In the data rows, zero lies at 4.5, halfway between 4 and 5.
Each pair is two rows. How far apart are they, by a hidden measure? 0 means very close, and 40 very far. Two or three weighted sums of its numbers give each row a place; it is the straight-line distance between the places.
[5 3 4 5 5 2 4 3 6 3 5 3 4 5]
[4 6 6 4 3 5 6 5 3 6 4 4 5 4] -> 11
[2 3 3 9 5 4 4 2 4 4 4 5 4 5]
[3 5 4 5 2 4 5 4 3 5 4 4 4 4] -> 15
[6 4 5 7 7 6 3 3 7 3 6 7 5 5]
[6 2 3 4 5 3 3 3 4 3 6 2 4 5] -> 14
[5 5 5 6 5 4 7 6 7 7 5 7 3 4]
[7 3 4 4 7 4 3 4 5 2 6 5 5 5] -> 9
[5 5 6 3 6 6 3 4 4 4 4 5 6 5]
[6 4 5 8 8 5 6 5 8 3 7 9 5 6] -> 10
[4 6 5 7 3 6 7 5 5 8 6 6 3 4]
[4 4 4 5 3 6 5 5 3 7 6 6 4 4] -> 6
[5 4 5 3 6 5 3 4 2 4 3 3 6 5]
[5 5 6 5 6 4 6 5 4 4 4 3 5 5] -> 5
[4 3 4 3 2 1 5 4 6 3 5 1 3 5]
[2 7 3 4 1 7 3 4 3 6 3 5 5 4] -> 23
[4 5 5 7 6 5 6 4 4 4 4 4 4 4]
[5 4 5 3 6 5 3 3 5 4 4 3 4 4] -> 6
[5 4 4 2 5 4 3 4 6 4 4 3 4 4]
[3 8 6 4 2 6 6 5 2 8 3 5 5 3] -> 9
[6 3 4 4 6 5 3 3 6 4 5 3 4 5]
[4 3 2 6 5 3 4 4 5 3 5 4 4 5] -> 6
[3 7 4 4 2 5 4 5 3 7 4 5 5 4]
[3 4 4 5 4 6 4 3 3 5 4 3 4 4] -> 26
[2 2 2 9 4 3 4 2 4 4 5 4 3 5]
[5 3 4 4 6 3 4 4 6 4 5 4 4 5] -> 7
[4 1 2 7 7 5 2 1 3 4 5 5 3 5]
[5 3 4 3 6 3 2 3 5 2 4 2 5 5] -> 2
[5 4 4 4 5 5 4 4 4 5 4 3 4 5]
[6 3 4 4 5 2 4 5 6 3 5 4 4 5] -> 15
[6 3 4 3 7 4 2 5 4 3 5 5 6 5]
[4 6 5 4 2 4 6 5 4 6 4 4 5 4] -> 3
[5 3 3 4 5 4 2 4 4 4 4 3 4 5]
[6 3 5 4 7 3 4 6 5 2 6 5 6 6] -> 7
[7 7 9 4 6 6 8 6 5 6 5 6 6 4]
[6 4 6 4 8 5 4 4 6 3 4 4 5 5] -> 13
[5 3 3 5 5 2 4 5 3 3 6 4 4 5]
[4 4 4 2 5 5 2 3 3 3 2 2 4 4] -> 22
[5 3 4 1 2 1 3 4 6 3 5 1 4 4]
[4 5 5 6 4 6 5 6 4 7 6 6 4 4] -> 26
[4 3 3 7 6 4 3 4 6 2 6 8 4 5]
[6 3 4 5 7 5 3 4 7 2 6 8 5 5] -> 9
[3 8 6 1 3 5 4 6 0 5 2 2 6 3]
[6 2 3 7 7 4 4 5 8 2 6 7 4 6] -> 19
[4 0 1 7 5 6 2 2 6 4 6 5 3 5]
[5 5 5 3 6 6 3 3 3 4 3 3 5 5] -> 13
[5 3 3 7 5 2 6 4 7 4 5 4 3 5]
[5 3 5 5 7 5 3 3 5 1 4 6 5 5] -> 7
[3 4 3 6 4 4 3 3 6 4 4 5 4 5]
[3 7 5 4 3 7 5 5 1 7 3 5 4 3] -> 6
[4 7 5 4 3 6 7 6 3 7 3 4 4 4]
[5 5 6 4 6 4 5 5 4 4 4 4 5 5] -> 7
[2 9 6 3 2 7 4 5 0 5 1 5 7 3]
[3 7 4 5 1 5 7 6 3 9 5 5 4 3] -> 14
[4 7 6 4 4 7 5 5 3 7 3 4 5 4]
[5 3 3 7 5 2 6 4 7 4 5 4 3 6] -> 12
[6 5 6 3 8 5 2 5 2 3 4 5 7 4]
[3 8 6 3 3 7 5 5 0 7 2 4 6 3] -> 6
[3 4 4 6 4 5 4 3 6 4 5 5 4 5]
[4 4 4 3 1 2 5 5 4 4 5 1 4 5] -> 13
[4 4 5 7 5 4 5 4 4 3 5 5 6 5]
[4 4 3 5 4 3 6 5 7 6 4 5 3 4] -> 15
[4 6 5 4 3 4 6 5 3 6 4 4 6 5]
[5 4 4 2 6 5 2 5 4 3 4 5 6 4] -> 6
[5 4 5 3 7 6 3 2 5 3 4 3 4 5]
[4 8 6 3 4 8 5 5 2 7 3 5 5 3] -> 14
[3 7 5 5 2 6 6 6 1 7 4 6 6 4]
[4 7 6 4 3 6 7 6 3 7 4 5 4 3] -> 11
[5 4 5 4 8 5 2 3 5 1 4 5 6 5]
[3 5 5 5 4 5 5 4 6 7 4 5 4 4] -> 7
[4 1 2 8 6 7 3 2 5 4 6 5 3 5]
[4 3 3 5 5 6 4 4 6 5 4 6 4 4] -> 6
[2 4 4 6 3 5 5 3 7 6 4 6 3 3]
[4 4 6 4 6 7 3 3 5 2 4 6 4 4] -> 6
[3 5 4 6 4 5 6 4 6 7 4 6 3 4]
[4 6 5 6 3 5 6 6 4 8 5 5 5 4] -> 17
[3 8 5 4 2 7 6 5 1 7 2 4 4 3]
[6 8 8 4 5 6 8 7 3 6 4 6 6 4] -> 11
[3 5 5 7 6 5 6 4 4 4 4 5 4 4]
[3 7 5 6 2 6 7 6 3 9 5 6 4 3] -> 23
[2 4 3 7 5 5 4 2 3 5 3 4 3 4]
[8 2 3 3 7 2 3 6 4 3 6 3 5 5] -> 26
[4 5 5 2 6 6 1 3 2 2 2 3 6 4]
[3 4 4 7 4 4 6 4 4 5 5 4 4 5] -> 10
[5 8 8 6 4 6 9 7 4 7 4 6 5 4]
[4 6 4 4 3 6 3 5 4 6 4 5 5 4] -> 1
[7 6 7 5 6 3 9 7 7 5 6 6 5 5]
[7 5 7 5 5 3 9 7 6 5 6 4 4 5] -> 1
[3 3 2 8 5 4 5 3 4 5 4 5 3 5]
[3 6 4 4 5 7 3 4 4 4 3 6 6 4] -> 14
[5 3 4 5 7 5 3 3 5 1 5 6 5 6]
[3 8 6 6 3 8 6 6 1 8 4 6 5 3] -> 13
[3 4 3 3 4 5 2 2 4 4 3 3 4 4]
[3 5 5 3 1 3 5 5 4 4 4 1 4 4] -> 13
[7 3 4 4 7 3 3 5 6 1 5 5 5 6]
[5 8 8 5 4 5 9 7 4 7 5 5 4 4] -> 7
[3 7 5 4 3 7 5 5 0 6 2 4 4 3]
[5 4 5 6 5 4 5 4 4 3 5 5 5 5] -> 5
[4 4 3 4 2 4 5 5 7 5 5 3 2 4]
[2 7 4 5 1 6 5 5 3 7 3 4 5 3] -> 16
[4 4 4 5 4 4 5 4 5 3 5 5 5 5]
[4 5 6 5 5 5 6 4 5 3 4 6 4 4] -> 11
[6 5 5 5 6 5 5 5 5 4 5 6 5 5]
[4 5 6 4 6 5 4 3 5 3 3 5 4 5] -> 18
[5 6 5 5 4 4 6 6 6 7 6 5 5 5]
[2 5 4 2 5 7 1 2 4 2 2 4 5 4] -> 37
[4 8 7 4 4 6 7 6 6 6 4 7 5 4]
[5 2 3 6 5 0 5 5 7 3 6 4 4 6] -> 8
[7 4 5 4 7 4 3 5 5 2 5 5 5 5]
[6 1 3 3 7 5 2 3 5 3 6 3 4 5] -> 23
[5 4 4 4 3 2 5 5 4 5 5 3 4 5]
[5 4 4 6 5 4 4 4 5 3 5 5 5 5] -> 15
[5 4 5 2 7 5 2 3 5 2 4 5 6 5]
[4 4 5 4 4 3 4 3 6 1 4 5 4 5] -> 18
[4 4 5 6 6 6 4 4 5 3 5 6 5 5]
[2 5 4 5 2 7 3 3 4 5 4 5 5 4] -> 4
[5 4 4 4 3 2 5 5 4 4 5 3 4 5]
[5 2 4 2 8 6 1 2 4 1 5 3 5 5] -> 33
[4 4 3 5 5 4 3 4 7 3 5 8 4 4]
[6 1 3 1 4 2 2 5 6 2 6 2 4 5] -> 6
[5 5 3 0 1 2 5 6 7 7 5 2 3 4]
[5 4 3 2 2 1 6 7 7 6 6 3 3 5] -> 6
[6 4 5 5 8 4 5 5 6 2 5 6 5 5]
[9 4 5 3 8 3 5 6 6 4 7 5 5 5] -> 18
[6 2 3 5 4 0 4 5 7 2 6 3 4 7]
[3 6 3 3 0 4 6 6 4 7 4 2 3 4] -> 11
[4 4 4 5 4 3 5 5 4 3 4 4 3 4]
[5 2 4 3 6 4 2 4 5 2 5 1 4 6] -> 20
[6 5 5 3 5 4 4 5 3 4 4 4 5 4]
[5 3 4 3 7 4 3 3 6 2 4 3 5 5] -> 26
[7 3 4 4 7 4 3 5 5 2 6 5 5 5]
[5 4 4 5 7 5 3 4 5 2 4 5 5 5] -> 13
[4 5 4 6 6 6 3 4 3 3 4 6 5 4]
[5 8 9 4 5 6 8 7 3 6 4 6 6 4] -> 10
[5 7 6 2 3 3 6 7 0 5 3 3 7 4]
[3 3 3 8 5 4 5 3 3 5 4 4 3 5] -> 11
[5 7 5 5 3 7 6 6 3 8 6 7 5 4]
[4 8 6 5 4 7 7 5 2 7 4 5 4 4] -> 16
[2 6 4 6 2 6 6 4 4 8 3 5 4 3]
[4 2 2 7 5 6 3 3 4 5 5 5 2 4] -> 12
[4 5 4 4 5 5 3 5 3 3 4 5 4 4]
[6 3 4 6 6 2 5 4 7 3 6 4 4 6] -> 6
[2 3 2 8 4 9 3 1 3 7 5 5 3 4]
[4 3 3 8 6 5 4 3 7 2 6 8 4 6] -> 22
[6 3 5 5 7 5 5 4 7 5 6 4 4 5]
[5 4 4 0 1 1 3 5 6 3 4 2 5 5] -> 24
[3 7 5 5 3 6 6 4 4 7 3 6 4 3]
[4 8 7 3 3 6 5 6 0 6 1 3 7 3] -> 12
[5 6 5 4 3 4 6 6 1 6 4 3 4 4]
[5 3 4 3 6 4 2 3 4 2 4 2 4 5] -> 19
[4 6 5 6 3 5 6 5 4 8 5 6 5 4]
[3 4 4 6 5 5 3 2 4 5 3 4 4 4] -> 23
[5 5 5 1 6 5 2 3 5 2 3 3 5 5]
[2 5 4 6 4 5 5 4 6 6 4 6 3 4] -> 4
[2 6 5 5 4 6 4 4 3 6 3 6 5 3]
[5 2 2 7 4 2 5 4 7 3 6 4 4 6] -> 13
[6 5 6 6 7 5 6 6 6 5 6 7 5 5]
[6 3 4 2 3 0 4 5 7 2 6 2 4 6] -> 21
[2 7 4 5 1 7 5 5 3 7 3 4 5 4]
[4 3 4 5 2 2 4 4 5 3 6 4 5 5] -> 20
[4 5 3 2 1 3 6 6 5 7 4 2 3 3]
[5 5 4 4 2 3 6 6 7 7 5 3 2 4] -> 18
[6 1 3 6 7 5 2 4 7 2 7 7 4 5]
[5 8 8 4 5 6 7 6 1 6 4 5 6 4] -> 7
[4 6 3 3 0 3 6 6 5 8 4 2 3 4]
[1 3 1 7 4 9 1 1 3 6 4 7 3 3] -> 32
[4 4 4 5 4 5 4 3 4 5 4 3 4 4]
[5 7 6 3 3 4 5 7 1 5 3 4 6 4] -> 25
[4 4 3 5 6 5 3 4 3 3 4 6 5 4]
[6 4 5 1 6 5 1 3 5 2 3 3 5 4] -> 4
